D: 3 groups of rows, each row roughly a mix of its group's hidden directions; some rows fit no group:
D (81 x 11):
[[ 10  29   6  -7 -12  -8   9  -6  -8  18  -6]
 [-11  -9  -5  -3  29  15  -6  -4  10 -12  11]
 [ 15   7  23  13 -13  -5 -17   5   7  14   6]
 [ -5  15  -4   2  -1  13   9  16   1  23  21]
 [ 26   5   4   1  15 -17 -11   0   0  -2 -19]
 [  5   6  -4 -28  -9  -5  10 -17  20   1   2]
 [ 13  -1  -3   7  -8  27  12 -15   8  17   7]
 [ 16  -4   9  12  -1  -4  -8 -34   4   3   4]
 [-14   7   2   9  16  22 -12  -2  -1  23   3]
 [  5   7 -16 -17 -11  12 -13  -5  17 -14 -14]
 [  4 -20 -13  -8  -1  -2   5 -20  -6 -20 -16]
 [-21  17  -5  -2  12   5   1  18   3 -20  -9]
 [ -6   6 -15 -14 -10  22  16  16   5   0 -12]
 [ 13 -20  -5  -9  -2 -11   9 -20  -5  18  10]
 [ 18 -19  -9   6 -10  16  -4  -9  16  10  11]
 [ -2   6  -6   6  -1   0   1   5 -36 -13 -12]
 [ -1   2   9 -12  14 -13 -24 -13  11  16  -5]
 [-25  14   0  10  16  13   0  16  -4 -11  -7]
 [ -7 -13   4  19  14   0 -15  12   4  23   8]
 [-13 -12   1   4  29 -10 -10  10  -2  -8  14]
 [  7  17   9  10 -14  17 -20   9  13  10   1]
 [  9   1 -16 -10 -16  19  12 -12  11   1 -18]
 [ -4   3 -24 -22  -2   0  22   6   2  -3  10]
 [-16  -2 -21  -5  14  25   7  -8  -5   9   1]
 [  5  -4   9   4  13   5 -19 -26  11 -10  12]
 [-15 -30  12   6  11   2 -15   7  -2   7  -4]
 [  3  -1   3   4   2 -33  -5 -14 -10  -7 -16]
 [  6   0  22   2   0  -5  -1   1  24  25  -3]
 [  0   3   7   5  22   9   0 -33   3  -4   3]
 [ 20  26 -15  -2  -4  -3  12  -5   6 -12   5]
 [ 10  11  20  23  -6  10  -4  12  -1 -16  10]
 [-15  20   6   4  14  11 -10  14   5  19   9]
 [ -7 -12   4 -13  -9   5  17  -5   2 -22 -22]
 [ -7   2  -1  -4  15  33   3  -3  12  -2  13]
 [ 17   3   3   8 -28 -14   6  -7  -7  14 -10]
 [ -8  -5   5 -14   1  -9  -3  -7  10  34  -3]
 [  7 -11 -17   0 -14 -21  10   9  -6   6 -20]
 [  9   2  -2  15   7  -1  18   8  27   7 -14]
 [  1 -16 -20  -8  -4  23   1  15  16  -1   3]
 [  5 -19  11  -3   9   2 -17  -1  24  -8  15]
 [  3 -11  25  -9  -4  -1  -6  -2  -8 -22 -18]
 [ -7  -5  -7 -11  14 -15  20   0  -7  17  19]
 [ -4 -17   5  -4   7  -4  -7   1 -22 -15 -24]
 [ 10  -4  17   7  -9 -25   1   6  -2 -22  -7]
 [ -9   4  18  10  27  -2  -7 -10  -5  -3  19]
 [-15 -19  -8  -6  -6  13  13  -1   4 -26  -4]
 [-17  11  16  17  18  -3   2  16  -8  10   8]
 [  0  13 -25  13   4  -2  21   6  -3  12 -11]
 [ 15  25 -25   7   1  -3  15   0  -1  -5   1]
 [ 10 -11   8 -11  25  -8 -19   6  10 -12   2]
 [ -4   4  22  16  12   1 -17   0  -1  22   4]
 [  5  16  13   1 -18 -23  -3  -8 -12  -1 -14]
 [-11 -13  11  -4  -3  25  -3   0  17  -4  20]
 [-17  10  -6 -13  20  -1   8  -6  -4 -16 -20]
 [ -6   5  18   2  16   8 -19  -7   5  -9  23]
 [  9  -6  23  22   3   7  -7  12  17  -9   6]
 [-15 -13 -13  -5  16  -2  16  -7 -13 -18 -10]
 [-10  -5 -27  15   4  11  15   9  -1 -15   3]
 [ 10  13   4  -8 -36   5  -4   4   3   1  -7]
 [ 21  20  -8  12  12 -10  -9   3   6  14  10]
 [-11 -11 -13  -9  20  21  -3   8  14 -10   8]
 [ 23   9   1 -12   4 -14   2  -7  -1 -15 -23]
 [ 14  -5   8   2   4  -1   0   2  -1 -34 -17]
 [  9 -23  -5   0  -4 -10 -26   3  13 -10   9]
 [ 15  -9  22  12   9   0 -14   8   7 -20  -5]
 [  8  -2 -10  -5   0  28   7 -22  15   0  -6]
 [ -8  -1   4 -28 -12  -5   8 -15  11  17  -4]
 [ 13  -6   0   6 -16 -31  -4  -5  -8   4 -13]
 [ -5 -21  -6   6  19   7  -4  15   6   3  22]
 [-12  10   9  20   5   4  15  23 -12   0  11]
 [ 28  16   8   1   6 -13   1  -1  14   3 -15]
 [-19  -5  14  -8 -12   0   7  -1 -20  14 -19]
 [-12  -1   6 -10  27 -19  -2  -6  -1  17   6]
 [-19   6   7   2  19 -15   3  11  -4 -22 -10]
 [  5 -17 -11  -4  -5  -6  13 -11  -8 -27 -13]
 [ -9  10   6 -11 -21  12   6  -6 -17 -19  11]
 [  0  26 -14  -5 -15   5  10  -6  -8   2  20]
 [  0 -19   1  10  27 -10 -13 -11   3  -5  13]
 [ 13  -6 -10 -25  -8 -11 -10 -16  14  -4  -8]
 [-14   1 -12   1  15  25  -1  -7  -4  23   6]
 [ -1  -8   1   7   9   9   3 -10  -8  33  15]]

which group is each row in? (one row of each group first):
[-11  15   8  -5 -15  -2   8  -2 -16  28  -4]  B
[-16   5  13  20  14  -4  11  17 -14  -5   5]  A
[ -9  17   1 -14 -13  25   5  19   4  -2   1]  T

[ 11  -4  10  12 -21 -15  -5  14  -8  16  13]  T
[ 10   3  25  21  -8  -1 -21   1   3   4  -5]  A
[-15  15   5   1  20  18  20   0  -8   7   3]  T
[  0 -15   1 -11  17 -12  -7 -23  -1  20   0]  A
[ -7  24   4  -4 -23   7  17  -4  -7  10   8]  B
[ -5   4 -11  -1   4  19   6   0  -2  29  17]  A
[-14  -1 -10 -11  19   8 -16 -14   5  -8 -19]  A
[  3  -5  -2  12  -3  17  10  -2 -10  27  18]  A
[ 16  11   5  11   1  -5  19   5  16   0 -24]  B
